In the data rows, the value 128 means zero.
Here is a table of points, one per row:
[119 176 160  89  97 163 147 103 132 170 140  99 126 142  74 138  96 115
 123 203 141 166 107 147  96 145 154 115  93 133 112 138 117 145 112 178
 167 134 113 108  49 102  68 236  88  66 114 146 116 129 159  68 135  88
 144]
[123  66 114 133 134  86 203  98 165 158 204  66 166 157 112 129 126 154
 145 114 124 135 142 129 147 135 123 128 141  96 179 108  95 201 130 131
 122 112 137 138 148 138  90  60 127 100 128 127 255 115 109 162  56 113
 165]
[  0 147 117 138 175 117  92 112  97 147 110 125 129 133 101 134 154 170
 157  99 130 145 157  92 113 153 136 169 136 180 128 148 152 130 148 247
 145 120 138 121 138 130 131 139 130  85 112  74 126 126  94 144 146 176
 118]
[139 133 139 123 189 112 147 188 129 128 120 123 113 117 100 130  95 111
 100 122 138 136 138 102 255 112 146 175 139 128 132  80 123 169 109 135
 139 131 182 163 136 117 165 179  92 181 121 159 100 139 115 138 180 138
 117]
[130  85 131  20  49 130 152 111 138 108 147 150 142 119 168 113  86 115
 131 154 139 138 178 104 127 110 113 115 170 130 144 142  72  84 153 165
  96 121 136 135 146 122 173 172 150  77 163 174 111 157 154 127 123 156
 131]
[ 43 113 122 149 140 179 140 139  99 164 165 117 152 133 147  55 153 100
  84 132  73  87 150 124  95  87 136 130  99  67  96 166 135 124 134  67
 108 191  94 158 167 133 135 138 152 102 103 140 211 106 143 129 167 140
 116]
[135 135 122 140  86 115 139 127 201  70 119 136 110 140 185 194 107 119
 167 214  93 108 125 115 115 162 164 138  92 149 135 181 138 165 164  89
  94 132 157 177 172 177 136  83 126 198  92 121 125 136  84 107 153 159
 120]
[129 131 128 205 126 109 116 109 129 113 188 115 113 121 144  97  94 142
 113 131 117 133 162  93 122 133 122 103 156 108 127 125 138 142 116 110
 100 159 100 109  56 115 147 110  93  98 171  99  55 124  93 104 145 153
 129]
[122 159 137 132 153 127 108  95  77 118 109 105 154  98 151 148 130 123
 120 109 112 130 132 140 105 137 139  68  78   0 251  96 126  90 128 135
 193  87 126 130 104 147 173 139 127 127 103 127 130 158 100 124 141 144
 144]
[131 131  76 147 135 125  89 255 139 134 134 111 133 183 122 124 147 131
 138 126 106 182 178 169 114 142 139  52  98 133  69  37 115 117 165 129
 126 129 111 136 150  63 122  94 163  96 119 159 139 165 111 144 112 114
 124]
[165 147 135 163  82 161  96 128 114 150 221 130 146  87 135 153 163 114
 171 160 141 128 128 124 155  96 119 159 180 119 144 161 140 122 148 120
 159 115 182 136 139 119 124 114 124 152 134 152 130 174 126 128 160  76
 140]
[121 139 109 147 167 102 120 116 147  82  80 126 113 121 186 171 147 133
 140 123 121 167  82  51 130 130 154 151 150 131 114 156 155 144 109 103
 133  86 102 145  93  44 171 215 148  90 134 188 161 139 115 149  78 104
 119]
[137 151  70  99 160 126  63 120 102 168 131 111  88 127 170 165  82 137
  67 175 136 143 117 196 128  52 103 131 100 138 126 120 119 107 154 119
 142 189 117  76 137 170 141  91  98  96 173 104 145  75 118 136  90 117
 127]
[ 80 105 137 130 116 125  99 138 119 118 115 162  98 160 148  69 145 124
 113 192 115 131 197 159 193 148  81 171 138 136 109 207 140 120  70 100
 181  61 124 114 130 141 149  88 147 174 118 180 117 104 108 148  85 156
 148]
[146 118 129 126  90 109 113  94 131 146  70 199 133 136 144 100 160 145
  94 131 102 136 131 139 163 130 195 148 170 147 141 136  92 129 141  93
 126 147  39 130 110 112  88 109 123 150 104  83 146 176 100 146 119 114
  67]
[142 112 154 106 162  81 130 113 133 144 111 139 171  98 117  71 154 146
 196 117 147 176 121 103 130 134 125 178 117 139 129 139 149  95 152  84
 148 177 112 113  64 154 190  82  79 107 106 165 103 140 119 141 120 103
 136]
[ 95 136 111 138 166 120 155 112  62 121 145 112 130 115 100 143 105 104
 142 119 172 126  45 135 144 163 109 113 119 187  59 106  61  76 164  60
 110  90 115 140  99 219 105 126 173 184 145 117 127 168  58 128  94 100
 125]
[209 151 154 145 177 114 149 112 144 140 147 158 153 125 115 136 126 126
  75 110 116 128 173 183  92 208 105 138 166 138 125 150 153 132 151 106
 122 155 144  73 154 151 130 222 165 126 110 109 138 111 111 105  95 110
 135]
[152 113  83 131 158 115 100 117 150 160 150 124 135 127 184 142 122 123
 194 104 133 140 107 127  85 127 102 128 151 162 116  89  83 141 116 100
 145 140 142 142  84  87  65 190  78 187  88 144  87   0 193 127 170 165
 144]
[113 116 153 138  92 203 158 170 152 109  89 100 161 126 104 142 177 168
 103  70 136 115  98 131 159 153  94 112 131 105  97 121  85 140 110 141
 160 182 146 129 144 162 107 106 114  92 155  93  64 105 129 157 136  91
 107]
[112  93 121 120 125 126 110 142  97  98 111 137 148   3 126 110 113 120
 154 112 145  37 125 170 152 131 131  97 136 146 140 122 164 196 171 141
 106 130 136 131 113 123 138 114 151 134 117 139 108 108 137 120 103 115
 125]
[157 140 107  46 139  79  97 104 177 110 111 109 150 168 120  96 144 146
  70 100 143  32 147  61 157  88  73 102 109 118 115 139 126 113 144 109
  89  75 124 154 163 114 105  93 135  74  76  93 141 165 104 158 150  81
 165]
[150 136 104 110 100 175 177 122 145 156  89 133 152 139 133 146 140  87
 155 132 124 138 121 128 122  99 102 118 215 121  87  85 168 128 123 158
 154 116  82 121 118 144 176 141 129 172 141  78 164 105  87 102 159 131
 181]
[107 102 244 137 140 118 134 124 158  82 136 116 121 206 220 121  88 120
 123  82 164  88 123 140 121  96 113 133 107 140 123 137 176 119 187 151
 166 146 103 167 147  98 114  89 156 104 134 120 133 139 155 130 125 150
  80]
[188 152 128 154  83 190 114 131 159  94 129 188 130 182  70 125  75 119
 176 110 173 113 139 102 125 174 207 144 116 120 194 109 117 179 116 126
 129 104 128 177 124 171 139 139 135 103 153 147 144 108 121 133 156  86
 178]
[138 123 157 157 138 126 150 121 112 120 121 148  82 114  66 164 101 155
 140 140 195 120 126 111 115  95 114 112 133  84 104 123 118 114 157 143
 135  98  38 133 212 109 138  84  72 120 107 132 117  90 155  99 101 127
 125]
[119  72 146  88 166  99 106 120  99 138 112 125 117  61 124 182 155 122
 116 175 116 143 140 128  57 139 152 146 106 180 116 139 144 137  30  52
 190  80 120 118 163 113 134  99 104  81 161 113 131 140 124  66 155 116
  95]
[127 146 130 156 104 116 128 139  56 119 112 149 133 168 122  98 117 136
 128  81 107 154 122 146  93 103 146 101 106 172  98 171 131 129 114 130
 124 102 194 113 125 155 157 155  85  93  93  40 160 118 185 139 140 123
 129]
[142 155 124 142 125  87 112 139 168 115 168 122 108 133  56  93 172  33
 126 127 100 117  39 158 123 146  99 120 134 171 231  88  82 145 112 143
 126 181 139 144 171 102 143 145 158 138 136 122  63 156 150 115  86 184
 145]
[161 113 158 131 158 178 133  75  83  98  99 116  50  99 103 150 113 117
 179 132   0 122 120 173 104 134 103 161 131 144  93 105 124 110 100 189
 107 112 124 101 125 127  86 152 100 155 135 136 131 139 123 180 136 133
 125]
[103 146  96 117 144 156 112 126 195 187  90 115  89 106 116 114 111 137
 147  94 118 138 149  84 128 123 155 154 122  41 103 141 146 131 138 132
  95 122 188 128 113 121 114 113 154 190 138  99  81 109 179 108  48 126
  59]
[133 125 172 147 124 133 122 152 113 130 101 167 158  83 138 147 123 111
 107  96 146 224 102 156 157 144 123 135 110 125 153 153 178 108 111 127
  27  96 126 116 124 126  35 123 127 130 160 135 131 126 133  85 171 153
 186]
[139 186  87 130 121 119 211 140 124 108 118 196 115  93 122 156 164 119
  55 146 152 112 137  78  95 129 113 115 113 123 151 127 117  89 134 156
 160 146 177 135  74 126  94  91 165 137 151 150 146 121 160 167 150 150
 103]
[151  93  96 113  60 154 127 106  93 195 157  88 109 191 144 121 160 132
 129 114 188  66 116 110 162 152 169  92  77 129 104 131 202  76  62 145
  74 172 128 107 165 111 154 123 121 162 144 156 117 144 142 154 128 182
  93]
[124 135 130 133  98 104 129 103 141  82 132  63 151 168 116 102 132 226
 101 134 122 129 109 170 101  73 120 128 145 146 135 103 101 134 108 165
  83 143 154  60 125 138 145 129 194 199 140 157 115 169 185 113 168 106
 140]
These points spread out most along one direction. Take the direction at right angles to it along which they spread out most. Then take the direction at right angles to both along which they spread out most. Go by this last direction. How far along it is each point below, from 0 to 99? 50 is the average, and the first point above lies past it. One standard deviation of the points above along it is 16.
[139 133 139 123 189 112 147 188 129 128 120 123 113 117 100 130  95 111
 100 122 138 136 138 102 255 112 146 175 139 128 132  80 123 169 109 135
 139 131 182 163 136 117 165 179  92 181 121 159 100 139 115 138 180 138
 117] 34
[ 43 113 122 149 140 179 140 139  99 164 165 117 152 133 147  55 153 100
  84 132  73  87 150 124  95  87 136 130  99  67  96 166 135 124 134  67
 108 191  94 158 167 133 135 138 152 102 103 140 211 106 143 129 167 140
 116] 68
[127 146 130 156 104 116 128 139  56 119 112 149 133 168 122  98 117 136
 128  81 107 154 122 146  93 103 146 101 106 172  98 171 131 129 114 130
 124 102 194 113 125 155 157 155  85  93  93  40 160 118 185 139 140 123
 129] 71
[124 135 130 133  98 104 129 103 141  82 132  63 151 168 116 102 132 226
 101 134 122 129 109 170 101  73 120 128 145 146 135 103 101 134 108 165
  83 143 154  60 125 138 145 129 194 199 140 157 115 169 185 113 168 106
 140] 74
[137 151  70  99 160 126  63 120 102 168 131 111  88 127 170 165  82 137
  67 175 136 143 117 196 128  52 103 131 100 138 126 120 119 107 154 119
 142 189 117  76 137 170 141  91  98  96 173 104 145  75 118 136  90 117
 127] 72
[107 102 244 137 140 118 134 124 158  82 136 116 121 206 220 121  88 120
 123  82 164  88 123 140 121  96 113 133 107 140 123 137 176 119 187 151
 166 146 103 167 147  98 114  89 156 104 134 120 133 139 155 130 125 150
  80] 55
[157 140 107  46 139  79  97 104 177 110 111 109 150 168 120  96 144 146
  70 100 143  32 147  61 157  88  73 102 109 118 115 139 126 113 144 109
  89  75 124 154 163 114 105  93 135  74  76  93 141 165 104 158 150  81
 165] 50
[165 147 135 163  82 161  96 128 114 150 221 130 146  87 135 153 163 114
 171 160 141 128 128 124 155  96 119 159 180 119 144 161 140 122 148 120
 159 115 182 136 139 119 124 114 124 152 134 152 130 174 126 128 160  76
 140] 34
[113 116 153 138  92 203 158 170 152 109  89 100 161 126 104 142 177 168
 103  70 136 115  98 131 159 153  94 112 131 105  97 121  85 140 110 141
 160 182 146 129 144 162 107 106 114  92 155  93  64 105 129 157 136  91
 107] 70
[139 186  87 130 121 119 211 140 124 108 118 196 115  93 122 156 164 119
  55 146 152 112 137  78  95 129 113 115 113 123 151 127 117  89 134 156
 160 146 177 135  74 126  94  91 165 137 151 150 146 121 160 167 150 150
 103] 52
